In the data rows, zero lies at 4.5, halfway between 4 and 5.
Here are some rows, each followed by its group. Groups can overlap.
[3 6 6 1 3 4 3 7 3 2 4 7 9 3 5 7 2 5 7 3 3 6 5 5 9 4 7 3 5 6 1 2] 0
[3 3 5 6 6 5 6 5 6 1 7 3 3 4 4 3 4 4 4 4 5 5 5 6 5 3 4 6 5 7 4 7] 1
[5 6 4 4 5 4 2 5 2 3 5 6 6 4 5 5 5 3 6 4 6 6 6 5 6 6 6 3 6 3 2 5] 2
[4 2 3 6 5 6 7 2 7 6 2 1 1 5 2 5 5 8 0 5 5 6 4 3 2 5 1 3 7 5 4 7] 3
[3 4 5 2 0 2 5 6 3 4 6 6 8 3 7 6 3 4 6 7 6 5 4 6 7 3 5 4 5 5 5 3] 0
[3 3 5 4 5 4 4 3 7 2 6 3 4 5 4 2 4 4 4 6 3 5 5 4 6 3 3 4 4 5 5 6] 1
[6 3 6 5 6 4 4 4 4 3 5 6 5 4 4 3 2 2 4 4 6 3 9 6 5 2 3 6 5 2 4 4] 1
[6 4 4 2 6 3 3 5 3 5 4 6 7 5 4 4 5 4 5 4 6 4 5 5 5 4 4 4 4 4 4 5] 4
[5 4 6 5 4 6 4 5 5 4 4 7 3 6 3 3 4 4 4 4 4 5 4 5 2 5 3 5 4 5 5 5] 5
[5 4 7 2 4 2 5 4 6 5 6 5 7 6 8 5 3 3 6 4 5 4 5 5 8 4 6 6 3 6 5 2] 0
[5 5 3 6 5 3 5 5 5 3 3 4 3 5 3 6 3 5 4 2 5 5 6 4 3 5 6 7 5 3 4 5] 4
[5 7 5 4 4 6 5 7 3 3 3 4 3 6 4 4 4 6 5 3 6 4 4 6 3 2 6 6 5 1 6 5] 5
[3 6 6 7 5 8 5 3 9 4 3 4 3 4 6 5 9 7 8 4 3 5 4 5 2 7 4 3 4 5 6 6] 6
[6 6 1 6 6 5 3 5 3 8 5 7 3 7 4 7 2 3 8 6 4 5 5 4 4 4 4 2 6 3 2 4] 3
[7 5 5 5 6 6 5 5 4 3 3 7 6 5 4 5 4 5 4 6 9 5 4 3 4 5 6 4 6 4 4 6] 4
[3 5 3 5 5 7 7 3 5 7 6 4 4 3 4 5 7 8 5 4 4 4 4 3 3 6 3 2 7 8 5 4] 3
[6 6 6 3 4 4 5 4 7 4 5 6 4 4 5 4 5 4 4 3 6 3 3 5 4 6 4 6 4 3 7 5] 5
[5 4 4 3 3 1 3 6 2 6 4 4 6 5 3 6 4 5 5 5 5 3 4 5 5 4 6 6 2 1 2 3] 4
[6 5 6 2 4 5 6 5 3 4 6 6 6 6 5 3 3 5 5 5 5 7 6 6 8 4 4 3 6 5 3 3] 0
[3 2 3 6 3 1 5 5 4 5 7 4 6 5 5 4 4 5 5 5 5 4 6 8 5 5 4 3 4 1 3 3] 2
[3 6 6 5 4 2 5 3 5 4 4 3 4 2 7 3 6 3 5 4 2 4 3 3 6 6 3 5 6 8 4 5] 1
[8 4 2 4 7 8 4 3 5 5 4 4 6 6 4 6 5 5 7 6 4 4 2 6 2 5 7 4 1 6 7 5] 6
[2 4 7 5 7 3 5 5 7 4 5 4 4 6 3 2 3 5 3 4 4 6 6 4 3 5 2 4 6 6 4 9] 1
[5 5 3 4 5 5 5 4 5 4 5 6 4 3 4 6 5 5 5 2 6 4 7 5 4 4 4 7 3 2 3 5] 4
[4 4 4 3 4 3 5 3 4 6 7 2 4 4 6 3 4 3 4 4 5 3 4 6 4 5 4 6 5 2 4 2] 2
[3 4 4 5 3 3 4 5 4 5 7 3 3 4 3 3 3 5 5 5 4 2 2 6 5 4 4 5 3 2 7 3] 4
[5 5 2 4 3 5 6 5 5 4 4 5 6 5 4 2 4 4 1 4 3 4 5 2 4 6 4 7 5 4 5 6] 7
[4 3 5 6 4 5 6 6 4 2 4 3 3 6 3 6 5 5 4 3 2 4 6 3 4 3 4 6 6 4 6 4] 5
[3 4 6 4 1 3 3 4 3 6 5 3 5 2 5 2 5 3 6 2 3 3 5 5 6 3 5 7 4 1 7 3] 4
[5 4 2 6 3 5 3 5 3 6 5 5 4 5 3 5 5 4 3 6 4 5 3 5 4 5 6 5 3 3 5 6] 7
[6 7 4 5 4 6 3 1 5 5 2 6 3 5 8 2 4 2 6 4 7 5 2 6 3 3 8 2 4 8 5 9] 6
[5 4 6 4 7 5 5 1 7 6 4 5 3 2 9 4 6 3 9 4 5 3 3 6 2 5 6 2 3 5 6 8] 6
[5 5 4 5 2 5 3 5 4 6 6 5 3 5 2 4 4 7 4 5 5 4 4 5 5 6 3 4 3 4 4 1] 2
[7 5 3 6 7 6 3 0 4 5 4 5 3 5 8 5 3 3 8 5 5 4 1 3 2 3 6 3 2 7 7 8] 6
[4 3 5 4 6 2 7 4 7 5 5 4 4 5 7 4 4 1 3 6 2 3 6 6 4 3 2 6 3 3 5 4] 1
[4 5 4 4 5 5 2 7 4 3 5 4 6 6 6 4 5 4 4 2 6 6 6 4 5 4 6 5 5 5 4 5] 4
[4 6 6 3 4 5 5 6 3 4 5 7 7 3 5 6 4 6 5 1 4 6 5 5 7 4 5 5 5 4 2 3] 0
[2 3 5 2 5 3 4 6 4 4 5 3 5 2 3 4 3 4 3 6 4 2 6 5 5 4 5 5 4 3 6 1] 2
[2 3 5 2 3 4 8 6 4 5 4 3 3 5 5 3 6 6 1 5 2 5 6 4 4 6 5 6 5 5 5 3] 7
[1 2 6 1 3 5 7 4 5 5 5 6 6 3 6 5 3 6 2 5 6 7 6 6 7 5 6 5 6 4 2 4] 0
[1 5 4 7 6 5 4 7 4 3 5 5 5 5 5 5 4 3 5 4 5 6 6 5 5 3 5 5 7 4 4 6] 1
[4 6 2 4 6 7 3 5 6 9 3 7 1 4 5 7 0 4 4 5 6 4 6 4 4 2 3 2 7 4 4 3] 3
[2 5 5 5 4 3 4 8 3 4 5 4 5 3 5 4 6 4 5 6 3 3 3 5 6 3 4 7 4 3 3 3] 4
[3 2 8 3 4 5 4 4 8 4 2 5 5 1 7 5 2 1 7 5 0 1 2 5 5 2 4 6 2 6 6 2] 0
[5 1 7 4 4 5 6 3 4 6 4 6 7 4 4 5 4 7 3 3 4 5 6 6 6 5 6 2 6 5 2 3] 0
[5 8 5 6 7 6 2 4 5 5 2 3 4 5 3 8 7 6 2 4 8 4 2 4 3 4 8 3 3 8 5 4] 6
[6 6 2 8 6 6 5 2 5 8 6 5 2 4 4 5 6 9 3 4 4 5 5 2 2 4 3 2 6 5 6 5] 3
[4 4 5 4 5 6 4 5 7 3 4 5 4 3 5 6 5 5 5 7 4 3 5 5 2 5 4 7 3 6 5 5] 5
[6 6 2 4 5 5 4 5 3 8 5 5 3 7 5 6 3 4 7 5 7 4 5 4 4 1 2 3 6 4 7 2] 3
[4 5 5 3 3 6 8 4 4 5 3 2 6 6 3 5 7 6 3 4 2 4 6 4 6 6 3 4 6 6 4 5] 7
[3 4 4 4 3 3 3 6 5 5 6 6 4 6 5 4 5 4 7 6 6 3 4 7 6 2 5 5 3 3 3 2] 2
[3 6 1 6 6 5 6 3 6 7 4 5 1 5 3 4 6 6 4 4 5 4 6 2 4 4 2 2 5 7 5 4] 3
[5 4 6 5 3 5 5 3 3 4 5 5 3 4 5 1 2 4 3 4 1 4 6 5 6 5 5 6 7 5 3 7] 7
[5 5 6 4 7 4 5 3 6 4 2 4 5 4 7 7 5 3 3 6 5 4 2 3 3 5 4 6 2 6 5 2] 5
[3 5 2 3 3 2 3 5 4 4 7 4 6 4 3 5 3 4 5 5 6 3 5 5 5 4 5 5 4 3 4 3] 2
[4 5 7 0 3 2 4 5 6 3 6 5 7 3 7 5 1 1 6 5 4 6 4 6 7 3 5 6 4 5 4 0] 0
[4 4 4 5 4 4 4 5 5 4 5 6 6 5 3 3 2 4 5 5 4 4 5 5 5 6 5 8 3 3 7 6] 5
[6 5 4 7 5 5 4 6 3 4 6 3 5 6 2 6 6 4 4 4 2 5 4 4 4 4 6 6 5 4 8 7] 5
[5 2 5 4 4 2 6 3 3 3 6 4 5 2 5 4 2 2 3 5 5 4 8 6 5 4 2 5 2 4 4 3] 1
[6 7 4 5 4 5 6 1 6 6 4 5 4 5 8 4 5 3 6 6 6 4 0 6 3 3 5 2 4 7 8 6] 6
[5 6 5 5 4 4 4 7 4 5 4 6 4 3 4 5 5 4 5 3 6 5 5 5 3 5 5 6 2 3 7 5] 5
[4 6 4 6 6 5 6 4 5 5 5 5 4 4 3 5 4 6 5 4 5 4 4 4 4 6 5 5 5 3 4 5] 4
[5 4 4 5 6 5 4 5 0 2 6 6 6 6 4 7 5 5 6 5 5 4 4 5 6 6 7 3 5 5 1 5] 2
[5 2 4 3 6 4 4 5 3 7 7 5 5 5 2 4 2 6 3 4 6 5 5 5 6 3 6 6 6 3 3 5] 1
[7 5 3 4 4 5 5 6 3 6 5 4 6 6 5 2 3 3 4 6 5 4 5 4 5 5 5 6 5 5 5 7] 7
[4 3 6 7 5 7 5 2 7 3 3 4 3 4 4 8 7 7 5 6 4 6 2 4 2 5 6 2 5 5 6 7] 6
[3 2 8 3 1 3 4 5 8 3 3 5 5 0 6 3 1 4 7 5 3 2 6 3 5 2 4 6 2 4 4 2] 0
[3 4 5 6 3 2 6 4 5 3 4 5 4 3 5 3 3 1 4 3 3 5 4 7 4 4 3 4 7 3 5 8] 1
[4 3 2 5 5 6 8 3 6 9 5 3 0 4 4 5 6 6 3 5 4 5 5 2 2 6 1 1 9 4 5 5] 3
[3 3 5 4 3 4 3 5 3 6 4 4 4 5 4 2 5 3 2 2 5 5 6 3 5 5 5 7 5 5 5 6] 7
[6 5 5 4 3 5 8 8 4 6 4 2 3 3 4 4 7 8 1 4 4 3 6 1 6 7 5 6 7 6 3 5] 7
[6 4 3 5 3 7 4 1 5 5 5 6 2 4 9 2 5 5 6 5 4 4 2 3 2 6 5 2 2 7 6 8] 6
[5 5 4 4 6 7 3 0 5 4 6 5 4 5 9 5 6 3 7 6 4 3 3 6 3 4 5 1 3 8 9 7] 6
[1 4 2 7 6 4 6 3 6 9 4 2 3 5 0 4 6 5 0 5 6 6 5 3 2 6 0 1 9 7 4 4] 3
[2 5 3 7 5 5 7 4 7 7 2 1 2 5 0 4 7 5 1 5 6 6 6 4 1 5 0 2 9 7 5 5] 3
[5 6 6 5 4 6 4 5 4 4 6 6 5 3 5 5 5 4 5 4 5 4 5 5 5 4 5 4 2 3 6 5] 5
[6 7 2 4 8 7 4 7 2 7 5 7 3 6 2 8 2 3 6 5 6 6 7 5 4 3 3 0 7 3 5 4] 3
[5 5 1 5 5 6 3 6 3 9 5 7 2 6 4 6 2 4 5 6 5 6 4 5 4 1 3 1 6 2 4 4] 3
[3 4 9 3 4 3 4 5 5 3 5 5 5 0 7 2 3 1 8 5 3 3 5 5 8 2 6 7 4 6 4 1] 0
[6 3 5 4 3 5 8 6 2 3 4 6 5 6 6 2 7 3 3 6 3 4 6 2 6 7 3 6 6 4 6 5] 7
[7 5 5 4 3 4 7 5 4 4 5 4 5 5 5 5 4 6 3 4 4 6 3 5 5 3 6 6 3 3 5 3] 4
[3 3 5 4 4 5 7 5 6 4 5 3 2 3 6 3 2 0 3 4 4 6 5 4 5 4 2 4 5 7 6 6] 1
[6 4 5 6 5 5 5 4 2 5 2 4 3 5 4 4 5 5 3 3 1 5 4 4 4 7 4 5 4 6 6 3] 5
[7 5 6 5 6 6 4 5 2 5 5 6 5 6 6 3 5 5 4 3 3 6 4 3 4 5 5 7 4 3 7 6] 5
[4 3 6 4 4 4 6 4 4 3 6 6 1 4 6 4 4 4 4 4 4 5 8 5 6 4 3 6 3 3 5 4] 1
[5 5 8 3 7 4 6 4 7 3 2 3 3 3 7 5 6 5 5 6 3 4 3 2 4 5 5 6 3 7 6 3] 5
[6 5 6 7 4 7 1 4 8 4 2 5 4 3 4 9 6 9 5 6 6 3 2 7 3 6 4 3 5 6 5 6] 6
[6 7 5 4 6 6 4 5 4 3 5 5 4 6 3 1 3 3 2 3 5 5 6 3 5 5 3 6 5 4 6 5] 7
[5 4 5 4 6 6 3 6 3 3 4 6 6 6 5 5 3 4 3 5 8 6 4 5 5 5 4 6 3 3 3 4] 4
[3 2 9 1 2 2 4 7 5 0 3 4 5 1 7 3 3 1 4 6 3 5 4 6 7 3 6 5 2 5 6 1] 0
Which 3 other groups have their centres nearest to the centre of group 7, nearest first?
5 4 1
Which 3 other groups have their centres nearest to the centre of group 4, nearest first?
2 5 1
Which 4 groups are nearest to each row below, nearest first, going by the average distance to the group's rows?
[4 4 4 8 5 7 4 3 8 6 4 3 5 4 5 9 7 6 6 4 3 8 1 5 2 5 4 4 3 6 2 6] -> 6 5 4 3
Group 5 spreads out most along one direction. Which 3 other groups' directions of most spread are closest to that one, closest first?
0 7 1
Group 7 spreads out most along one direction. Which 3 other groups' directions of most spread are closest to that one, closest first?
3 6 5
Which 4 groups are nearest to each row below, nearest first, going by the distance to the centre of the group?
[4 4 5 4 4 5 5 4 6 3 7 4 5 3 6 4 2 1 5 4 5 4 4 4 5 5 4 6 4 2 4 3] -> 1 4 2 0
[4 7 3 5 4 5 3 6 5 4 3 5 4 7 5 5 4 6 5 4 4 5 4 4 3 4 6 3 2 4 5 4] -> 5 4 2 6
[4 6 3 6 5 6 3 1 2 6 2 7 5 3 4 8 6 7 5 5 7 3 3 3 4 6 7 3 2 6 6 4] -> 6 5 4 2
[3 3 7 0 5 2 5 6 4 1 4 5 7 2 8 5 2 2 6 5 2 5 6 6 9 2 5 6 3 4 2 3] -> 0 1 2 4
Group 3 spreads out most along one direction. Which 3 other groups' directions of most spread are closest to that one, closest first?
7 1 6
Which 5 groups are nearest to each row below, nearest first, going by the average distance to the group's rows?
[5 3 4 3 6 3 4 4 3 2 6 4 5 3 4 5 1 3 3 5 6 6 3 8 6 5 5 5 3 3 5 3] -> 2 4 1 5 0
[7 4 2 6 7 8 2 3 4 3 2 5 4 4 4 7 8 8 6 4 8 4 2 5 2 6 6 3 2 7 4 5] -> 6 5 4 2 3
[5 3 7 8 6 6 4 3 7 6 3 2 4 2 5 7 8 7 6 6 3 6 1 4 3 7 6 5 4 6 4 6] -> 6 5 4 7 1
[5 6 5 7 6 7 4 5 7 5 1 3 7 5 3 7 9 8 3 6 6 6 1 2 2 6 6 3 2 7 6 6] -> 6 5 4 7 3
Which 4 groups are nearest to each row below, nearest first, going by the distance to the group's nearest row?
[7 7 5 4 5 7 7 0 5 4 4 4 3 4 7 4 5 5 7 5 5 2 3 6 4 6 6 1 3 7 6 4] -> 6 5 4 3
[3 3 6 4 6 2 6 5 4 4 5 5 3 6 7 5 5 0 6 4 5 2 6 5 5 2 2 5 3 2 3 4] -> 1 2 4 5
[6 4 5 4 5 6 7 5 5 5 2 3 5 5 3 5 6 5 5 5 3 6 3 3 4 5 5 5 4 6 4 5] -> 7 5 4 6
Group 1 spreads out most along one direction. Which 3 other groups' directions of most spread are closest to that one, closest first?
3 5 7
Which 5 groups are nearest to each row below, nearest first, going by the distance to the group's nearest row?
[6 3 3 5 4 6 2 5 3 5 4 4 7 5 3 5 4 4 4 5 6 5 3 3 6 3 6 5 3 4 5 4] -> 7 4 5 2 1
[5 5 6 5 5 5 6 3 7 3 4 4 3 3 5 5 3 5 3 5 2 5 7 4 3 6 4 6 3 6 7 7] -> 5 1 4 7 6
[7 6 3 6 7 6 3 2 6 5 4 4 5 2 4 6 6 5 3 2 6 5 3 4 2 4 6 4 1 6 6 5] -> 6 5 4 7 3
[6 8 6 5 7 4 3 6 5 4 4 5 5 7 5 3 5 4 3 5 6 6 5 3 6 5 6 5 6 3 3 6] -> 4 7 2 5 1
[6 6 4 5 5 7 0 4 5 5 3 4 6 5 7 7 5 2 7 4 6 4 3 4 3 3 7 4 2 7 7 7] -> 6 5 4 7 2
[4 5 6 9 6 6 4 4 7 3 4 4 5 5 2 9 6 5 6 5 5 7 3 6 3 5 4 3 5 6 5 5] -> 6 4 5 1 7
[5 4 4 3 2 1 4 4 4 4 4 6 3 3 5 2 5 4 4 5 7 4 5 5 4 2 4 4 5 2 6 3] -> 2 4 5 1 7
[4 4 3 3 5 3 1 8 0 5 6 6 8 7 3 7 4 4 6 3 6 4 5 7 7 5 8 3 6 4 1 3] -> 2 4 0 1 3
[3 4 5 5 3 1 4 5 7 5 6 4 5 3 3 5 5 3 5 6 6 2 6 7 6 3 2 4 3 3 6 3] -> 2 4 1 5 0
Which 3 other groups have their centres nearest to the centre of group 1, nearest first?
4 5 7
Group 6 spreads out most along one direction. Which 3 other groups' directions of most spread are closest to that one, closest first?
7 3 0
